[153 154 102 152 154 152 153 155 156 154  98  99  95 155 155 101 104 154
 157 102 156 152  92 150 152 155 152]  pebi
[163 166  83 163 162 159 161 166 168 162  87  88  88 162 165  86  88 163
 164  89 164 167  80 162 161 167 165]  febuv
[107 106 157 108 106 107 105 107 107 106 152 154 157 109 102 152 154 107
 107 154 103 104 157 107 106 104 103]  rako
diff rako: [107 106 157 108 106 107 105 107 107 106 152 154 157 109 102 152 154 106
 107 154 103 104 157 107 106 104 103]
18, [107]
diff febuv: [163 166  83 163 162 159 161 166 168 162  87  88  88 161 165  86  88 163
 164  89 164 167  80 162 161 167 165]
14, [162]
diff febuv: [163 166  83 163 162 159 161 166 168 162  87  88  88 162 165  86  88 163
 164  89 164 167  80 162 161 167 166]
27, [165]

[137 134 148 148 134 129 129 132 103 125 137 117 145 106 119 120 143 130
 133 116 122 126 157 137 119 115 125 146 131 149 138 150 144 131 129 147
 134 129 127 116 137 144 113 115 132 144 122 148 121] = raba
[127 132 136 140 139 128 137 128 109 122 134 118 152 110 123 116 146 136
 126 119 123 130 153 138 127 111 129 148 132 147 133 141 145 127 126 148
 137 128 129 117 140 142 112 119 130 145 123 144 115] = loz
[128 127 124 124 125 128 126 128 134 130 126 132 120 134 129 131 124 125
 129 131 130 128 121 125 129 133 128 122 127 121 126 123 123 129 128 122
 125 128 129 131 124 124 133 132 127 123 129 123 132] = gumug
[160 138 169 158 117 131 101 141 107 135 137 125 108 117 110 136 123 109
 148 115 125 113 143 125 108 139 116 124 127 137 148 160 130 146 136 128
 120 132 122 123 120 138 130 111 138 125 125 145 151] = Gek
[163 137 166 152 110 131  93 142 117 139 134 131  93 128 113 141 113 103
 151 121 128 112 130 119 108 149 115 113 124 127 146 155 120 148 137 117
 113 132 121 129 113 131 138 115 137 115 127 137 160] = fifin
diff Gek: [160 138 169 158 117 131 101 141 107 135 137 125 108 117 110 136 123 109
 148 115 125 113 143 125 108 139 116 124 127 137 148 160 130 146 136 128
 120 132 122 123 119 138 130 111 138 125 125 145 151]
41, [120]
diff Gek: [160 138 169 158 117 131 101 141 107 135 137 125 108 117 110 136 123 109
 148 115 124 113 143 125 108 139 116 124 127 137 148 160 130 146 136 128
 120 132 122 123 120 138 130 111 138 125 125 145 151]
21, [125]
diff gumug: [128 127 124 124 125 128 126 128 134 130 126 132 120 134 129 131 124 125
 129 131 130 128 121 125 129 133 128 122 127 121 125 123 123 129 128 122
 125 128 129 131 124 124 133 132 127 123 129 123 132]
31, [126]

[136 142 116 147 174] = vadal
[158 139 117 143 147] = foto
[140 133 158 119 140] = Vig
[139 132 122 140 125] = Matun
[129 135 121 146 116] = tuki
[129 132 122 140 125] = fazo
diff foto: [158 138 117 143 147]
2, [139]
diff vadal: [136 142 116 147 175]
5, [174]
diff Vig: [140 132 158 119 140]
2, [133]
diff Vig: [140 134 158 119 140]
2, [133]
diff Matun: [139 132 122 140 126]
5, [125]
diff vadal: [136 142 115 147 174]
3, [116]
diff vadal: [136 142 116 146 174]
4, [147]

[132 139 122 119 116 115  99 145  91 119 114 131  92 114 118 125 134 148
 140 136 120 116 106 155 153 127 131 115 124 145 136 107 123 145 142 152
 123 130 119 122 128 130 113 125 118 129 159 118 114 122]  ker
[130 114 118 115 134 117 138 124 111 121 152 137 136 106 157 116 132 133
 112 130 117  93 149 123 138 140 131 102 143 135 116 130 111 128 109 103
 129 111 128 114 114 127 116 110 129 108 137 119 133 138]  lotuz
[147 142 108 123 116 112  99 126 119 124 101 133 100 102 118 120 147 129
 136 124 124 106 115 143 143 129 123 116 125 150 146 134 102 121 114 140
 149 147 121 130 118 102 114  99 148 132 127 128 117 135]  pigaf
[147 142 108 123 116 112  99 126 119 124 101 133 100 102 118 120 147 129
 136 124 124 106 115 143 143 129 123 116 125 150 146 134 102 126 116 146
 133 133 110 108 140 111 120  92 151 134 123 132 109 129]  dase
[138 155  98 139 106 121 111 125 114 133 122 124  97 114 104 130 154 134
 136 137 118 107 101 145 139 137 133 119 125 144 125 140 114 130 117 138
 136 148 134 110 133 105 108 103 146 138 126 128 100 138]  munim
[132 139 122 119 116 115  99 145  91 119 114 131  92 114 118 125 134 148
 140 136 120 116 106 155 153 127 131 115 124 145 136 107 111 124 127 130
 128 148 122 120 117 107 121  98 134 132 120 113 118 137]  veziz
[119 119 117 110 122 130 117 123 119 133 129 119 130 113 127 115 120 107
 119 144 144 142 109 135 100 134 127 150 127 122 142 126 123 116 108 131
 134 146 124 125 126 110 110 105 141 120 121 131 118 133]  tipeg
diff ker: [132 139 122 119 116 115  99 145  91 119 114 130  92 114 118 125 134 148
 140 136 120 116 106 155 153 127 131 115 124 145 136 107 123 145 142 152
 123 130 119 122 128 130 113 125 118 129 159 118 114 122]
12, [131]
diff pigaf: [147 142 108 123 116 112  99 126 119 124 101 133 100 102 118 120 147 129
 136 124 124 106 115 143 143 129 123 116 124 150 146 134 102 121 114 140
 149 147 121 130 118 102 114  99 148 132 127 128 117 135]
29, [125]
diff ker: [132 139 122 119 116 115  99 145  91 119 114 131  92 114 118 125 134 148
 140 136 120 116 106 155 153 127 131 115 124 145 136 107 123 145 142 152
 123 130 119 122 128 130 113 126 118 129 159 118 114 122]
44, [125]

[139 105  95 160  99  85 160] -> rabu
[139 105  95 129 129 128 127] -> vos
[139 105  95 160  99  85 128] -> Seg
diff Seg: [139 105  95 160  99  86 128]
6, [85]
diff rabu: [139 105  96 160  99  85 160]
3, [95]
diff Seg: [139 105  95 160  99  85 129]
7, [128]
diff vos: [139 105  95 130 129 128 127]
4, [129]
diff Seg: [139 105  94 160  99  85 128]
3, [95]
diff rabu: [139 106  95 160  99  85 160]
2, [105]

[135 172 115 154  90 167 136 171 100 165  99 111 104 124  95 161 170 117
 117 149 119  98  97 138] : kos
[166 127 103  99 108 143 113 103 161 124 104 106  90 140 136 136 159 125
 149 171 164 127 174 166] : rina
[142 144  97 169 144  84  93 109 162 174 162 154 119 139 167  89 148 124
  85 141  90  94 162 105] : Lafi
[128 123  87 170  96 130 160  82  88 166 148 120  81 124 113 118 161 156
  87 137 108  81 171 163] : giz
[135 172 115 154 159  86 136 171 100 165  99 111 104 124 104 161 170 117
 117 149 119  98  97 138] : Gezil
[119 139  84 111  85 132 119 153 100 130 113  84 117 148 157 106 132 156
 152 105  84 151 149  95] : todan
[ 98 126 138 129 143 134  90  86 132 117 104 147 119 117 103 104 141 171
 136 102 113 127  89 140] : suk
[128 123  87 170  96 130 160  82  88 166 148 120  81 124 113 118 166 163
 117 126  84 153 134 159] : Gibop
diff todan: [119 139  84 111  85 132 119 153 100 130 113  84 117 148 157 106 132 156
 152 105  83 151 149  95]
21, [84]
diff kos: [135 172 115 154  90 167 136 172 100 165  99 111 104 124  95 161 170 117
 117 149 119  98  97 138]
8, [171]
diff suk: [ 98 126 138 129 143 134  89  86 132 117 104 147 119 117 103 104 141 171
 136 102 113 127  89 140]
7, [90]
diff suk: [ 98 126 138 129 143 134  90  86 132 116 104 147 119 117 103 104 141 171
 136 102 113 127  89 140]
10, [117]
diff Gezil: [135 172 115 154 159  86 136 172 100 165  99 111 104 124 104 161 170 117
 117 149 119  98  97 138]
8, [171]
diff giz: [128 123  87 170  96 130 160  82  88 166 148 119  81 124 113 118 161 156
  87 137 108  81 171 163]
12, [120]

